Each named move below is a turn or a mirror, shown by a few rows before and after it. Which moves, in which order, take the first row of each later pair to the second? The first pair is answered.
W:
[  6   3  -5  10  -6   6 -10  -3   9  11  -6  -9  12  20   4] |-> [ -5  12 -12  -2 -13   8   3 -10   4  15   2  -7   0  16   3]
[ -3  14   6   0 -20  -6  18  -5  10   6  13  14  20   7   2] |-> [  6   7  12   9 -15  -7   6   2  13   3   6  13  29  11   1]
[-14  -7   3  -6   5  -6  -6   1 -19   6  12 -12 -16 -20   5] |-> [ -4 -16  11   3  12  -7 -19  11 -13   0   2 -13  -2 -15   5]
[ -1   0   1 -15   2 -13  -5  -9 -20  16   1 -10  -5 -19  12] |-> [  9  -8   8  -3   9 -14 -17   1 -14  12  -7  -9   6 -16  12]
V:
[  3  -6   0  -4  15  10  -6 -15  18   5  -4  -7   3  42   4] |-> [ -5  18  13   0   3  10  20 -25   5   0  21  13 -11   1  19]
[ -7   5  -4   8 -12   9 -22   3  -6  17  -5 -22  31   1  12] |-> [-10  16   2  10 -16   8 -11  -2 -13  16   6 -13  26 -18  19]
[ 22  25  11  12 -28   9   7   7   7   1  20   8  22 -13   6] |-> [ 27   7  -1   9 -19   6 -13  17  18   6  -1  -6  32  19  -6]
C:
[ -8 -23 -21 -34  10   1  -5   5   4  -1 -12 -15 -10  32 -23] |-> [ -9 -16 -25 -34   6   4  -2   0   5   3 -10 -13  -9  38 -22]
[  6 -23   5   0   6  -1 -12   0  14   1 -14   1  13  40   2] |-> [  5 -22   4   1   4  -1 -11   1  14   3 -13   1  15  42   2]
[ 17  21  11  15  -5   2  18  -2  13 -24 -11  27   2  -2  -4] |-> [ 18   7  17  15   3  -2  10   5  10 -29 -16  25   0 -11  -6]
U:
[-10  19  -4 -12  -7   6  21 -15 -16  -1  23   4 -22 -22   8] |-> [  3  27  -4 -10 -11  11  29 -18  -5 -10  13  20 -14 -12   1]
[-24   9 -11  -8 -18   7  16 -11  -8   2  17   2 -18 -13   8] |-> [-10  18  -4   4 -21  11  20 -12   0  -6  10  18  -8 -13   8]
[  2 -17  -2  -4   2 -19   1   9 -20  12  11   0   5 -23   0] |-> [ 20  -4   1   5  -3 -11  13   7  -3  -2  -5  28  18 -11  -8]
Pairs:
Each pair is two moves apart.
[  7 -37   4  -3  13 -21  -9  21  -8  -5   5 -18   1  -7  -9] |-> [ -9 -28  -9 -21   5 -19   8  10 -11   2  13 -23 -14  -5 -12] -> W V
[  7   4  13  27   1   2 -12   9  -5  -2   1   2  13 -16  21] |-> [  7   5   0  26  -1   7 -18   8   5   3  -7  -3  21   8  16] -> C V
[  4 -11  15   9   4  -8  -9   5 -11  -6  11  -8   1 -27   7] |-> [ 11  11   7  23 -11   6 -11  -5   1   0   9  -3  20   1  14] -> C W
[  9 -23   2   4  12  -1 -13  15   5  -8 -15   0   1   8  -8] |-> [-13  -5 -10   4  -6   4 -12   2  -8  18  10 -20  -3  12  10] -> C U
[  4 -14  19   7   0  -1  -8  38   8  -6  -4 -12 -11  -5  -8] |-> [-12  13  -2   1 -24  13   2  18   9  17  10 -20 -10  15   1] -> C U
[ 13 -13  17  21 -11  -5 -16  -7 -20 -12  11 -13  26 -14  14] |-> [ -5  -8  10   2 -15  -7   3 -16 -30  -7  23 -14   5 -28  11] -> W C
[  0   5   2   2   5  -6 -10   1  -2  -5  -1  -6 -12 -16 -10] |-> [  8  14   1  14  -1  -1 -14  -2   7  -4  -4  -4   2  -1  -7] -> C W
[ 19 -24   6   1   9  -1 -16   1   6  -5 -18  -5  25  19  -2] |-> [-19 -13  -8 -28  -5  -2   9 -18 -14  15  11 -19  -8   3   3] -> U W
[ -8  15  -1   9  -8  -7  -2  -2 -13  15  14  -7   1  -7  10] |-> [ -4  -4  -5   5   4 -11 -19  10  -8  15   1 -17   6   8   1] -> V C
[ -7   7   4  15   2   6   4 -13   3 -22 -16  -1   5  20   0] |-> [-27   3   0   4  -1   2   4 -15 -12  -9   1 -18  -9  10   6] -> W U
[ -7 -20   3   1   9 -11  -3   8 -12   2  -4 -10  -2   2  -2] |-> [-15   0  -8  -5  -7  -2  12  -7 -10  12   4  -8  -6  12   0] -> W C
[-11  13 -22 -23 -12  12  18 -24   3 -22   7  17  -2   8 -13] |-> [ 12  10   4   9  -3   8   6 -14   1 -38   8  31  14 -16   0] -> W V
[ 13  -3   7  -5  10  -3   0   3  -5  -8  -2  14  -9  -9 -12] |-> [ -7   3  -7 -14   1   0   3  -6 -11  12  10  -1 -17  -1  -6] -> C U
[ 21   3  12  18  -6   5  16  -1  10 -17 -11  28  20   2 -19] |-> [  8 -11  18   0   3  -4  22   4  -3 -21  -5  24  -1 -22 -25] -> W C
[ 11  -2  15  -4  -3 -12  11   3  -5 -14   4   6  -3 -24   3] |-> [ 22   6  13  11  -8  -6   3   1   3 -14  -3   9  13  -5   6] -> C W
[-16  19  -7  -7  -9  -5  25 -24 -17   4  30  -3  -9  -1   7] |-> [  5 -24  16   6  25 -21  -9   8 -20 -17  11  -9  -1 -19   2] -> C W
[ 16  -6   8  16   5 -10 -18   4   7  -8  -4   5  13  -5  10] |-> [ -4  -8 -17 -12   0  -9  -9  -4  10   7  -8 -11   0  23  -5] -> W V
[ -6 -18   3 -13   6  -6   1  -1 -12   4   9  -6 -21 -14  -5] |-> [ 17 -14   4  15   5   1 -18   4   3   1  -6  -4   9  11   0] -> C W
[ -9  -9  -8 -15  -1   7  -1  -5   6  17   1  -8 -19  16   3] |-> [ -2 -22   0 -11  12   2 -12   6   6  11  -6  -8 -17  11   0] -> C W
[ 11 -14   5  -6  12  -7   0  15  13 -11 -20   8   6   2 -12] |-> [ -7  -4  -9 -25   4  -5  19   3   9  -2 -10   4 -11   4 -17] -> W V
[ -1  17  -4   6 -19   0   6 -12  -3   7  16   4  -3 -10  14] |-> [  7 -18  -7   4   3  -7 -22   9   5   7  -7 -12   5  11   0] -> V C
[ 20   0   9  21  10  -8   4  -2  -9  -8  14  11   0 -35  -5] |-> [ 24  -1 -16  17   5   2 -10  -5  12   9  -9  -5  20  24 -16] -> C V
[-17   1 -27 -28  -3   8   7  -4  11  14  -5  -9 -10  33 -15] |-> [-18 -21   3 -27  16 -10  10  10 -11  -7   8   0 -30 -27 -11] -> V C
[ 14  -5   3 -10  17  -2  -7  -5 -16 -14  -9   7  -7  13   3] |-> [  3   3  -5  -8   9   0  -9 -11 -26  -1   5  -8 -11  13  12] -> C U
[  5   8 -15   3   3   8   3  -6  24   2  -5  18 -14  34 -22] |-> [ 23   8   3  27   9   7  -3   1  21  -9  -4  28  -4  15 -13] -> V W
[-33 -33 -31 -44   9 -12  16   7  -3  -6  -5 -13 -28  -5   0] |-> [-36  -7 -35 -41  -9  -3  33  -9  -1   0   7  -6 -29  -3   8] -> V C
[ -5   6   4  -2  -1   8  23  -4   8 -16 -24  20  -8  -7 -22] |-> [  1   7   3   5  -3  10  18  -3  12 -17 -28  20  -1   2 -21] -> W C
[ -6   7  27  -3   0  -6  -1   3 -14  11   1  22   9 -20  21] |-> [  1  10  26   5  -2  -3  -5   3 -10  12  -2  23  17 -11  22] -> C W
[-25  -6  -3 -22   3 -10  19  -3 -14   6   8 -10 -27 -25  -3] |-> [-10 -30  -9 -16  16 -13 -10  12   1   7 -20 -20  -8  10 -14] -> V W
[  9 -28  13  -3  22 -14 -24  17 -16 -18 -18  -4  11 -10  -3] |-> [-19   4  -5 -37  -3  -5  24 -10 -22 -11   0   6 -19 -15 -11] -> U W
[  6  14  -8   8   1   7 -13  12  -2   3   9 -16 -14  15  16] |-> [ 19   4   1  10  12   2 -17  22   0 -11   0  -7 -11   8   9] -> U C
[  5 -15   4   4  20  -6 -26  14   5   4 -10 -12   8   3   0] |-> [  9  15  -3  12   0   6 -11  -2  16   8  -8   1  18  21   3] -> U C
[ 18  28   8  24 -16  14  20  -5   5 -12   6  21  17  -3   8] |-> [  1  12  12  -1  -6   2  32  -2 -11 -16  15  19 -14 -33   0] -> C W
[  7  19  -8  22 -25  15  -1  -7  11  11  -1  -1  15  34   8] |-> [ -3  -3 -13  14 -15   7 -18   3   3  23  -1 -26  10  36   9] -> U W
[ -5 -21 -15 -27   7  10 -11  30   6   3 -11 -30   7  47 -15] |-> [-14   7  19 -21  -6   7  28  16 -24 -15  32   2 -22 -39   7] -> V C
[ 10  -2  -1 -13 -12   1  18  -7   5 -12  -4  22  -9  -9  -4] |-> [ 15 -28   7  -1   3  -8 -14   9   1 -10  -8   1   2  -7   1] -> U W
[-13  11 -29 -15  -2   4  12 -20   0   7   8  11  -7  21  -7] |-> [  6  19   0  13   3   1  10 -14  -5 -11  17  30   3 -14  10] -> W V
[ -6   2   9  -6  -5 -12   5   1  -3 -13   7  -2 -24 -36  12] |-> [ -2  -6 -17 -11  -5  -5 -15   4  18   3 -19 -20  -3  26   0] -> C V
[-17  -7  -2  -7 -18  -9 -26  15 -11  20   0 -18 -22   8   2] |-> [-12   4  -6   0 -24  -3 -26  11  -6  24  -1 -16 -14  19   4] -> W C
[-16  -5  11  10  -2   0 -25   6 -10  25  18 -17   5   9  31] |-> [ 18 -16  25  13  13  -2 -20  18  10  -6 -16  16  17  11   8] -> U C
[  5 -14   5 -10  13  -1 -10  12   3 -15 -20  -7 -12   1 -15] |-> [ -3  25   1  -7 -11  10  17  -9  -1  -9   2   8 -15  -8  -2] -> V C
[-10   9  -5 -12  -2   1  17   1 -11  -4  12   4 -18 -18  -8] |-> [  8  24  -7  15 -11  13   3  -2   8  -1   0   9  13  14  -2] -> W C
[  8  -8  -2   2  -3  -5   8  -1   3  -3  -2 -10  -2  18  -1] |-> [  6 -14   2  -2   1  -7   6   2   0  -4  -1 -10  -8  12  -3] -> W C
[ 11  -4  19  14  -7  -9 -17  22 -32  -5  28 -26  -5 -26  25] |-> [ -1  23   7   7 -29   1   2   3 -29   6  39 -23  -9 -14  29] -> W C
[ 14 -32   1   3  18  -3 -24  15  13 -15 -27  -3  18  22 -13] |-> [-25  -6 -23 -41  -6   4  20 -13   1   4  -2  -8 -21  17 -17] -> W V
[  0  42   0  15 -16   9  19 -22  -2  14  23   2   2   0  23] |-> [ 14 -28   3   7  29 -12 -31  17   2   3 -16 -24   8  17  -2] -> V C
[ 21   5   6  14  -4   2  15  15   8   1 -19  24   5  14   2] |-> [ 11 -10  12   0   7 -10  18  24  -5  -5 -14  20 -15 -10  -5] -> W C
[ 36 -22  -8  13  13 -17 -35  14  -3 -22 -23   4  11   0  13] |-> [ 13  33 -37  -1 -30   4   2 -24   2   0  -2   9   4  25  20] -> C W
[  8  25  10   5 -12   1  34 -10  -2 -10   3  37  -1 -26   8] |-> [ 30  -4   9  18   8  -3  -7  13  17 -12 -29  22  26  11  -2] -> W V
[ 15 -11   9  12   0  -6   6   7  14 -15 -13  24  15  -3  -6] |-> [-19  -5  -6 -15  -8  -8  24  -6  -7   3  11   4 -15 -17  -1] -> W U
[-14   8   4  -2   7  -1  -1   9 -15  -8  11 -10  -7   6  -2] |-> [ -5   6   6   6   9   1  -9  14 -10 -11   7  -8   3  12   1] -> C W
[ 29 -29   1  17   7  -8 -24   4 -16   4 -13  -3  41  15   8] |-> [ 19  15   3  23 -22   3   9 -23 -24   6  16  16  34  -4  27] -> C V
[-1  3  7 12 -2  3  4 -8  2  4 10  8  8  0 16] |-> [  4 -13   9  12  10  -3  -9   2   3   2  -1   1   9   2  11] -> C V
[ 29  34  -2  29 -14  17  -2 -16  28 -15 -19  37  25  11  -6] |-> [ 21 -20  21   6  27 -12 -10  13   2 -34 -19  27  -8 -44 -18] -> W C
[  2  -2   9  13  13  -2 -15   6 -13   3  15 -11   0 -21  12] |-> [ -3 -12  -5   2  18  -4 -22   9  -7  11   3 -23   2   4   2] -> W V
[ -7  24   5 -18 -21   6  36 -16   2  11  11   3   2  -1   6] |-> [  4   0  -5 -17  -4   3   5  -2  15  14 -17 -11  20  37  -8] -> V W
[ 12 -15  14  13  12  -6 -33   7   3   0 -12  -8  16   7  23] |-> [  4  20  16  17 -10   3  -6 -14  -3   2  12   8   9 -13  38] -> V C
[  2  -2 -12  -9 -10  28  18 -15 -11 -12  13  12   4 -42   0] |-> [ 20 -20  -1   9   7  22  -4   1  -5 -20   1  12  21 -40   1] -> C W
[-24  -2 -17 -11 -10 -18  10 -10  -5  12  14  -8 -16  17  -2] |-> [ -7   5  12  18  -8 -21   7  -4 -10  -6  25  13  -6 -18  15] -> W V
[ 12   0 -18 -12   2  11  17  -4  36 -10 -32  30  21  24 -14] |-> [ 13 -12  10  -9  16  -2  22   6  17 -29 -17  39   2 -33  -7] -> V C
[ 21 -10   0   9  20   0 -18   8  10   1 -20   2  26  11  -3] |-> [ 14  20  13  15   3   3  11  -9  -2  -2   8  24  12 -28  13] -> V C
[  6   2  -9  -1   2   3 -10  20  -3  -8   6  -5  11  14  -9] |-> [  7  11   0   6  -1   2  -2  19  -9 -13  16   4   9  -4  -2] -> V W
[ 18  17  -3  11  -2  -7   2  -1   3  -6  -3   8   6 -11  15] |-> [  3  21 -18  -8  -9  -6  14  -9   2   5   0   1  -7  -1   9] -> V W
[ 17   2   8   6   3   1  -5   9  11 -10  -9   4  16  23 -23] |-> [ 13  12  22   8   1  -1  10   6  -4 -19  11  15   3 -13 -14] -> V C
[  3 -21   9   6  12  -6  -6   7  -3   0 -10  -4  12   3   2] |-> [-16 -15  -7 -14   3  -4  10  -2  -5   9  -4  -9  -3   9  -4] -> W V
[ -9 -14   4   6   7 -11  -9   8 -14   3  19 -11  -6 -20  12] |-> [-11   8 -15   5 -13   3  -4  -8  -2  18  17 -13   5  16  13] -> V C
[ -1  -6  11 -11  12   9   0 -14   6   6   2   7   1 -13   0] |-> [ -3  -9   6 -17  13  10   0 -13   8   9  -1   2   1  -5  -3] -> V W
[-13  -7   7  -6  13 -16  -1   2 -13  -8   6   3  -6 -33   9] |-> [-24 -12 -11 -24  12 -14   0   0  -9   2   0  -9 -10 -10  -2] -> V W
[  6 -14   5   3   9 -13 -18   4  12 -33 -18  36   7  -4 -12] |-> [-26  13 -30 -16 -19  -1  -6 -21   9   4   0  13   0  29  -5] -> U C
[ 31 -22  17  26  26   9 -13  13  11 -23 -19  -2   8 -16  24] |-> [  2  19  -3 -11  -2  20  44 -21   6 -16   5  16 -25 -27  20] -> W U
[  5   0  19 -16   5  -6  14  -4  10 -14 -22  42 -15  -8 -21] |-> [  6   3   7 -18  -1  -1   8  -8  19  -7 -31  35  -7  18 -25] -> C V
[ 25  -7  -2   1  -5   8   3   5   2  -9 -26  10   7   6  -8] |-> [ 10   0 -13 -17 -12  11  16  -4  -2  -1 -22   6  -6   9 -12] -> W V
[  7  27   3  27 -12  23  -4 -14   2  19   6  20  17   3  18] |-> [ 14 -21  12  23  20   6 -31  15   0   9 -14   7  16  -3   5] -> V C
[ 10 -23   5  35   4 -12 -54  29  -4 -18   4  -9  16 -18  20] |-> [-27 -26 -41 -19  -8  -6 -36  13  -1  12   0 -37  -7  26  -4] -> W V
[ -5  15   7 -10 -10   3  39  -5 -14  10   3  17  -9  -4  11] |-> [  5 -29   7 -15  18 -10   6  20 -10   7 -22   0  -2  11  -5] -> C V
[  7 -20  13  -4  22  -5 -14  15   1  -8 -13   1  -2  -3 -10] |-> [ -3  29   4   0 -12  12  17 -14   3   2   8  17  -4  -2   6] -> V C
[-30 -16 -19 -27   1  -6   1  -4  -9  25   0 -32 -17  12  -5] |-> [-30  -8  -7 -26   0  -9  11  -6 -20  16  13 -23 -25 -17   0] -> V C
[  8  -9  -2   4   8   1  -6  13  16   2 -10   6  15   8  -6] |-> [-16  -8 -12 -13   4  -2   2   4   3  14   8 -10  -6  -3  -2] -> U W
[ 32   2  17  -4   9  -6  22   6  22 -38 -19  46   0 -24 -18] |-> [  5  11  -5 -34  -3  -2  43  -8  17 -22 -13  38 -21 -12 -28] -> V W
[ -3  16   6   5 -26  11   8  -2  -4  16  26   8   9  -5   2] |-> [  7 -28  13   0   3  -4 -19  23  -5   7   7  -6  10  -5 -12] -> C V
[ 48 -33  29  20  23 -19 -33  26  13 -23 -23  12  14  -6   1] |-> [ 20  49 -13   7 -40  16  18 -29  24  12   4  22  12  37  13] -> C W
[  9 -15   9  -6   6  10  12   6  17  -5  -1  22  23   4   5] |-> [  2  -5   7 -12   1  11  26  -1  12  -3  10  26  12  -4   8] -> V W
[ -8   5 -11  -2 -11   3  -8  -5   4  10  -4  -3   4  17  -3] |-> [ -7 -11   7  -1   5  -9 -10   7  -7  -2   1  -1  -7 -18  -1] -> V C
[-13  -4  -3  -8  -5  -3   0  -4  -9  12   2 -15  -6   2   6] |-> [  9  -5   8  14  -2  -1  -9   4   2  -1 -10  -1  14   7   7] -> W U
[ -8  11   0   4 -14   6  -3   3   3   0   7  10   7  -8  -2] |-> [ -3  -8   2   3  -2   1 -17  11   4  -3  -3   4   9  -6  -7] -> C V
[-18  42 -28   4 -41  19  35 -15   4  33  14   0  27  41  12] |-> [ 10  17 -17  28 -22  15  -4   8  17  25 -10  -4  58  61   9] -> V W
[  4  -9   7   5   9  -2 -12   9   1  -8  -2  -3   0  -7   2] |-> [ -6  -9  -6 -12   5  -1  -6   4   0  -2  -3 -11  -8   5  -5] -> W V
[ -5  32   7  29 -30   6   3  -8  -4  -7  15  17   7  -5  21] |-> [-15   7  15   9 -13  -8   6   4 -20 -16  20  12 -18 -40  12] -> C W
[  0  20  14  33   6  -5 -18  -1  15   5 -13 -17   9  17  13] |-> [-18  40   2  13 -10   0  12 -18  12   8  -1  -8  -9  13   9] -> W U
[ 23   4  13  -6  -5  -1   5 -10  19   2 -18   9  23  -6  15] |-> [ 14   0  -1 -21  -9   0   7 -14  21  11 -23   0  18  12   8] -> W V
[ -1  -9  12   1   4  -9   1   9  -7  -9  15 -11 -16 -29  15] |-> [ -3  12 -14  -1 -15   9  -1  -8  13  11   6 -18   0  27  12] -> V C
